In the data rows, the value 128 means zero.
Some points, each followed by its number:
[141 121 140 140 128  83 118  87 132 166 159 104 175  88 185 121 178] 0
[185 168 121 156 161 138 143  77 163 121 130 156  26 155 147 117 113] 1
[ 85 119 166 104 135 157 185 157 136 193 145 156 127 132 131 110 159] 2
[138 152 166 110 177 113 120  82 149 158 140 111 135 125 182 145 180] 3
[128 121 154  75 137 115 131 120 108 109 105 119 139 125 131 136 128] 4
[168 147 111 163 116 145 139  84 155 135 102 157  55 125 152 130 111] 5
[108 123 109 149  99  85 100 135 114 155 180  88 168  59 165 115 172] 6
[ 84  61 117 106  86 153 117 169  89  96  79 118 160 135  68 147 137] 7
[136 123 114 178 133 159 144 131 180 114 109 158 121 145 103 127  80] 8
[124 125 131  86 159 134 125 136 125 113 106 124 130 134 130 170 120] 9
[152 128 123 182 128 149 151 122 185 118 127 162 115 140 109 112  89] 10
[117 121 153  83 117  99 125 113 113 116 102 108 150 132 133 125 137] 11
Which three points above are nearest to each new point, looking only along the 2 directions in which the numbered points spread most? Their numbers follow each, nearest first.
[178 101 122 203 122 111 157 197 117 108 129 159 200 139 167  52 127] 2 9 4
[125 128 118 124 168 158 128 139 139 113 105 143 112 136 113 167 100] 8 9 10
[ 93  60 111 117  68 142 136 171 109 103  81 134 152 117  80 144 140] 7 9 4
[183 198  61 138 115 185 125  94 130 132 162 178 113 189 120 192  86] 10 5 8
[111  87 118 137  51 164 122 140 129 127  71 145 141 111 119 155 131] 9 4 2
[112  94 132  95 140 125 108 137  62  52  89  95 134 135  58 113 157] 7 4 9
[102 162 158 115 188 117 139 133 169 147 147 119 118 168 138 174 144] 2 9 4
[121 120 124 124 160 165 138 136 153 112 112 137 118 142 105 163  91] 8 9 10
[171 103 113 210 113 128 147 204 117 110 138 168 192 162 156  64 106] 9 2 4
[138 144 151  93 147  90 101  80  67  54  89  93  93 118  63  95 128] 9 4 2
[135 121 115 143  86 149 135 109 160 146  78 156  78 113 137 143 115] 10 8 5
[ 82 169 177 113 193 116 147 154 174 128 142 134 133 153 134 175 135] 2 9 4
[189 176  66 160 105 181 124 123 137 123 163 175 140 188 131 157  71] 10 8 5
[135  97 111 141  71 152 135 138 140 128  76 160 104  97 135 149 121] 9 8 2
[140 121 127 188 124 133 163 124 183 115 129 158 119 151 102  99 104] 10 8 5
[ 88  61 115 129  59 154 126 165 112 112  76 139 144 111 100 158 130] 7 9 4
[111 143 153  94  95  77 126 106  98 107 106 104 146 111 133 100 116] 11 4 2
[156 163 148  91 131  83 109  82  75  66  73  96  88 105  66  88 105] 9 2 4
